rotation steps, each row followed by its count of steps
The counts run from 0 to 324.
[ 3.21  0.48 -0.26  3.25 -0.58  4.50 -0.81  0.53 -0.99  0.99  0.79 -0.59
  2.54  0.94 -1.30  1.92 -0.79  2.50  3.90 -0.01 -1.40  0.20 -2.66 -0.66
 -2.18  0.63  1.96 -1.01  4.38 -0.13  0.39 -0.51  2.76]	157
[ 0.63 -1.02 -0.97 -4.00  1.66  6.51 -1.45  0.62 -1.00 -0.87 -2.42  1.83
  0.08 -0.45 -0.34 -3.05 -2.58  0.90 -1.89 -1.13  1.34  0.15 -0.23 -3.17
 -0.28 -1.40 -0.39 -0.68 -0.64 -0.22  0.84 -2.16 -1.17]	14
[ 0.75  0.24 -1.66  0.91 -3.02 -1.32  0.49 -0.86  2.49  3.11  2.86 -1.60
 -3.63 -1.04  3.43 -1.81  1.50 -1.16  0.28  1.79 -1.67  3.71  2.50 -3.75
  0.84 -2.25  1.35 -0.34 -1.28  0.47  1.25 -1.16 -2.10]	180
[-0.41  0.02  1.04  2.60 -3.44  0.68 -0.95 -1.66 -3.97 -0.62  3.15  0.36
  0.11  2.96  0.01 -0.49 -1.38 -1.20  0.96 -1.54 -2.71  0.66  2.44 -1.93
  2.25  0.01 -2.14 -1.07  3.24  0.38  0.63 -1.63 -1.32]	319
[ 0.58  1.58  0.83  1.99  2.80  1.89  2.75 -0.60  2.34  4.61  2.24 -1.33
  0.57  2.49  0.73  2.10 -1.33 -0.78  0.65  1.11 -1.32 -0.34 -3.19 -1.00
 -0.49 -1.93  2.08 -0.34 -2.42 -3.00  2.82 -1.02 -1.78]	173
[-0.32  0.26  1.48  1.29 -2.28 -0.63 -3.85  0.53  0.46  2.66 -0.03 -2.41
  1.24 -0.17  2.60  1.28  2.28 -1.32  0.50  2.35 -1.76  2.02 -2.03  1.38
  2.95  1.12 -3.43 -2.31 -1.68 -1.44 -2.75  0.31 -1.82]	49
[ 2.34  1.85 -0.70  3.03 -1.05  4.65  0.09 -0.82  1.27  0.74 -0.48  3.10
 -2.23  0.83  1.64  0.00 -0.43 -2.33 -0.39 -0.86  2.72 -1.07 -4.14 -2.73
 -0.05 -1.40 -1.97  0.51 -1.16 -1.52  0.01 -2.11 -0.87]	93
[ 1.66 -0.64 -2.18  1.06  1.89  2.28 -0.11 -2.74  3.43 -2.64 -0.10 -0.58
  0.72 -1.05  0.24  1.81 -1.16 -3.31 -0.46 -1.85  1.64  1.59  2.95 -3.30
 -0.76 -2.92  1.20 -1.58 -1.77 -1.05  1.83 -0.78 -4.81]	109
[-0.20 -0.53  1.17 -0.09 -0.21  4.80 -1.07  2.07 -1.85 -3.58 -4.85 -1.39
 -0.12 -0.49  1.03  0.87  0.69  2.85 -2.36  1.53  1.91  4.09  1.74  1.38
  0.75  0.00 -0.01  0.13  0.54  1.14 -0.43 -1.76 -3.26]	202
[ 0.10 -0.71 -2.56 -0.81 -0.58  3.35  5.83 -1.37  1.13  2.11  0.73  3.27
  0.83  0.61 -0.76 -1.16 -0.74  0.35 -1.11  0.80 -1.18  1.42 -0.42 -3.46
 -3.22 -0.83  3.04  1.74 -0.75 -1.33 -0.40 -2.89  0.96]	83
[ 1.21  1.04  4.60  2.68 -1.33  3.63  0.27  0.02 -1.85  2.16  0.87 -4.11
 -1.31 -0.59 -2.08  1.14 -2.78  0.82  0.17  2.31  1.93 -1.24 -0.47 -0.55
  0.98 -0.71 -0.19  2.50  0.33 -1.74 -1.32  0.94 -2.02]	255
[-2.07  0.74  2.32 -4.48 -0.45  3.15 -0.49 -1.49 -0.50  0.24 -3.51 -1.75
 -1.73 -1.37  1.03 -1.31 -3.17 -3.07 -1.43 -1.09  1.46  0.67 -1.01 -0.59
  0.70 -0.09  0.08 -0.30 -1.30 -2.79  1.35 -0.13 -2.86]	192
[ 2.38 -2.40  1.50 -1.45 -0.05  3.29  0.77 -5.02  2.48 -0.30  0.43 -0.59
 -0.28  2.20  2.70  1.81  0.01 -1.48  1.10  1.91 -1.65  2.57  0.55  2.06
 -3.26 -0.38 -1.81  0.09  1.01 -1.99 -0.65  0.36 -3.01]	41
[ 2.11 -0.33  3.15  0.56 -1.25  0.89 -4.36 -4.44 -0.23 -3.29  1.35 -1.75
 -0.69 -0.91 -2.18  2.47 -1.45  0.55  0.70 -0.32  0.62  3.06  1.04  0.82
  0.70 -0.62 -1.00  1.87  2.36  0.34  2.07 -0.44 -2.74]	114
[ 0.31 -0.48  0.63  1.12  2.71 -2.58  0.84 -0.97 -3.90  3.72  0.76 -0.89
  0.17  3.88 -0.30  1.37  1.45 -0.13  2.11  1.38 -2.58  0.39 -0.31  3.58
  1.05 -1.67  1.54 -0.41  0.79 -1.40  1.97 -0.60 -3.23]	310
[-1.46  0.52  1.28  2.59 -2.39 -0.55 -2.30 -0.05  1.25  1.44  2.73 -1.29
  1.96 -1.03  2.04  2.41  1.67 -2.13  0.78  1.24 -3.12  2.88 -1.42  0.48
  1.88  0.44 -2.90 -4.22 -0.99 -2.44 -2.12  0.41 -0.03]	48
[-2.12  2.29  2.70  0.81 -4.01  3.56  0.09  2.19 -3.56  2.60  1.73  1.29
 -0.94 -0.36 -1.62 -0.18 -3.54 -1.29 -1.77 -0.39 -1.40 -0.35 -1.69 -1.70
  0.55 -0.37 -1.55 -1.61  1.50 -1.51  0.88 -2.41  1.47]	5
[-2.43  0.08 -1.88  1.76  0.09  1.62  2.69 -1.89 -1.26 -5.34  1.47  0.18
 -1.73 -0.11  0.46 -3.16  1.18 -2.06 -0.84  2.87  1.17  1.24 -0.24  0.45
 -0.33  0.53 -1.69 -0.92  2.09 -2.63 -2.43 -0.89 -1.03]	135
[-0.22  0.17  0.05  4.35 -0.69 -0.25  1.27 -0.02 -1.03 -0.17  3.13  3.73
  0.14  2.45  1.58  0.08  1.35  2.77 -1.07  0.27  0.92  2.96 -1.43 -2.85
  0.09 -2.29 -1.65  0.52  1.11  1.10  3.34 -1.82  2.28]	89
[-2.69  1.84  2.54  3.38 -1.10 -0.10  0.85 -0.65 -0.70 -0.42  1.11 -1.07
 -0.01 -1.22  0.03  0.36  1.42 -3.93 -2.11 -1.88  4.55  1.44  0.06 -1.94
  1.36 -0.41 -1.20 -0.22 -2.27 -3.26  3.68  0.78 -2.53]	188
[ 0.23 -0.10  2.24  1.67 -1.32  1.18 -2.12 -2.27 -2.58  0.65 -2.15 -2.18
  1.95  2.23  1.05  0.71  0.94 -4.00  0.51  0.06  1.35  0.92 -0.72  0.48
  2.06  1.07 -4.53  1.45  0.21 -2.75 -1.64  2.59 -3.30]	51
[-2.54  1.38  2.93  3.21 -1.03 -0.52 -1.45 -1.52 -1.93 -0.08  0.97 -1.64
 -0.83  0.13  1.29 -0.29  1.27 -2.55 -2.63 -1.80  4.69  3.05 -0.58 -1.14
  1.76 -1.74 -2.56  2.29 -1.67 -1.85  2.33  1.08 -1.81]	187
[-1.37 -1.24 -2.76  2.29  1.50  0.20  1.51 -1.21 -2.61 -4.07  0.00 -1.81
 -2.90  0.97  0.60 -4.32  1.87 -1.08 -0.81  4.67  1.21  1.14  0.43  1.25
  0.93 -0.76 -2.38 -0.42  1.90 -0.99 -1.61 -0.62 -2.74]	134
[ 3.10 -1.19  1.83 -0.18  1.02  3.24 -0.79 -0.44 -1.01 -1.11  1.95 -2.65
 -0.53  1.12  1.84 -0.40  0.32  0.80  4.92 -0.78 -2.38 -1.68  1.97 -2.93
  3.57  0.23  3.10 -1.84  1.28  0.58  1.85  0.57 -2.20]	247
[ 2.18  0.32 -2.46  1.10 -0.13  1.60 -3.92  0.51 -0.20  1.70  2.03  1.81
  1.32  2.31  1.93 -0.06  2.62  0.92  1.38  1.44 -1.78  1.76 -4.23  1.55
  0.86 -0.04 -2.36 -2.24 -0.60  0.09 -1.87 -2.80 -0.60]	227
[ 2.14 -1.97 -2.10 -1.49 -1.46 -1.05 -0.73 -1.99  3.79  1.01 -1.59  1.33
  0.15 -5.65 -1.91  0.81 -0.50  0.10 -1.31  0.89  1.09 -1.64 -0.15 -2.43
 -0.13 -4.56 -2.36 -0.12 -1.73 -0.31 -2.78 -0.36 -1.93]	29
[-1.68  1.26  1.43 -1.14  0.36  0.52  0.37  1.16  1.02  1.43 -2.47 -2.12
 -1.58 -3.93  1.35 -1.47  1.52 -4.52 -0.81  0.06  0.47 -0.65 -1.65 -1.39
  3.17 -0.01  0.32 -2.51 -3.69 -2.90  2.36 -0.53 -3.61]	190
[-2.07  0.06  2.01 -0.51 -2.32  0.16 -1.85  3.81 -5.88  3.96  0.04  1.42
 -0.79 -0.88  0.35 -2.62  0.46  2.55 -2.11 -0.36  0.77  0.55 -0.62  0.68
  2.67 -2.21 -1.68 -1.19  0.39  0.25  1.54 -0.48  1.20]	7
[-2.60  2.53 -0.85  2.50 -0.89  1.63 -3.92 -0.32 -2.27 -0.49  4.11 -0.35
  0.11  0.47 -2.14 -1.64 -0.60 -2.08 -1.68 -0.42  3.31  1.71 -1.59 -1.69
  2.99  0.44 -1.01 -1.04 -2.30 -2.17 -2.24 -0.91 -0.82]	323
[ 3.43 -0.51  2.22 -1.00 -2.07  2.43  0.00 -3.35  0.36  2.66 -1.65  1.15
  1.73  0.56 -0.92  1.44 -3.19  0.72  2.52 -0.82  0.25 -2.63 -2.41 -4.62
  1.88 -1.43 -0.91  3.25 -0.45 -0.32 -2.42  0.06 -0.09]	166
[ 2.48 -0.49  1.81 -1.86 -1.21  0.55 -1.67 -0.91 -1.68  2.83 -1.20  3.33
 -3.71 -1.54  4.20 -1.25  1.81  0.52  1.60 -1.81  1.31 -1.50 -2.53  0.27
  2.05 -3.13 -0.72 -0.24  0.18 -0.86  2.73  0.29  0.25]	96
[ 3.68 -1.08  1.53  0.71 -0.67  4.54 -3.05  0.30 -0.83 -0.01 -1.23  1.28
 -1.23 -3.00  0.28  1.58  0.77  3.60 -1.31  0.69  4.05  0.77 -0.26  2.29
 -2.07 -2.18 -0.66  0.81  1.33  0.87 -1.48 -0.07 -1.71]	24
[ 0.16 -0.15 -2.65 -1.91 -1.90  0.62 -3.12 -4.84 -1.15  2.18  1.86  3.15
  0.44 -2.06 -0.40 -0.92 -0.28 -2.36  1.04 -1.81  0.98  0.51 -1.67 -0.73
 -0.17 -1.45  0.46 -0.87 -0.34 -3.75 -4.08  0.74  1.31]	234
[ 1.52 -0.29 -2.05  4.45 -0.65 -2.69 -0.59 -0.84  0.66 -0.93 -1.06  0.42
  1.52 -2.04 -0.49  3.82  1.97  2.07  1.38  0.66 -1.35  3.62  0.20  0.80
 -1.58 -2.89  1.95 -1.34  3.68  1.72  2.33 -0.05  0.45]	294
[ 1.89  0.73  0.97  1.43  2.73  1.99  2.58  0.22  0.93  5.07  0.76 -1.95
 -1.46  2.30  2.88  1.53 -0.76  0.64  2.11  2.46 -1.72 -0.47 -2.34  0.09
  0.86 -2.61  1.60 -1.01 -1.99 -1.79  2.82 -1.09 -1.97]	174
[-2.92 -0.23 -1.04 -2.33 -0.20 -2.50 -1.00  0.11 -1.67  0.03 -2.40 -3.47
 -0.62 -3.17 -1.15 -2.13  0.68 -0.34 -2.02 -0.22 -0.33  4.91  2.53  0.26
 -0.45 -2.32  2.08  0.28  1.62  0.08  4.23  0.07 -1.74]	196
[-3.69  1.02 -1.91  1.45  0.39  1.31  0.97  0.01  0.71 -1.48 -1.63 -3.73
  0.52 -1.69 -3.21  0.55 -2.79 -1.25 -3.26  0.86  0.66  3.95  1.51 -0.80
 -2.48 -1.44  1.62 -1.64  0.87 -1.21  2.56 -0.99 -0.73]	198
[-0.17  0.99 -1.63  2.73  1.02  2.85  2.02  1.63  2.27 -0.21  0.07 -3.06
 -2.97 -0.29  1.17 -4.00  0.77 -0.97 -2.26  4.11  1.72  2.80 -2.71 -1.17
 -2.42 -0.10 -0.44  0.61 -0.18 -1.25  1.24 -1.66 -1.85]	270
[ 1.04 -0.79 -3.00  0.71  1.85  0.48 -1.23 -2.57  2.06 -1.49 -1.44 -1.23
  0.15 -0.93  1.09  0.88  0.76 -1.68 -1.21 -1.46  2.86  2.21  3.44 -2.56
 -0.16 -3.31  1.47  0.29 -1.91 -0.46  1.50 -0.27 -5.08]	108
[-2.99 -0.40 -0.77  1.46  0.14  1.89  2.29  1.62 -3.23  1.04  0.93  2.08
  2.25 -0.74 -1.75 -1.96  1.32 -1.31 -3.99 -1.53  3.84  0.32  0.69 -2.69
 -1.17 -1.40  0.57 -0.17 -1.39 -1.65  2.50 -0.09 -0.11]	10
[ 3.17 -0.05 -0.30  4.37 -0.23  2.84 -1.18  1.48 -2.27  1.22  0.05 -0.18
  1.30  0.24  0.59  1.84  0.61  4.14  3.43  0.94 -0.27 -0.88 -1.98  0.46
 -0.25 -1.51  2.22 -1.21  4.33  1.09  0.61  0.48  2.79]	158
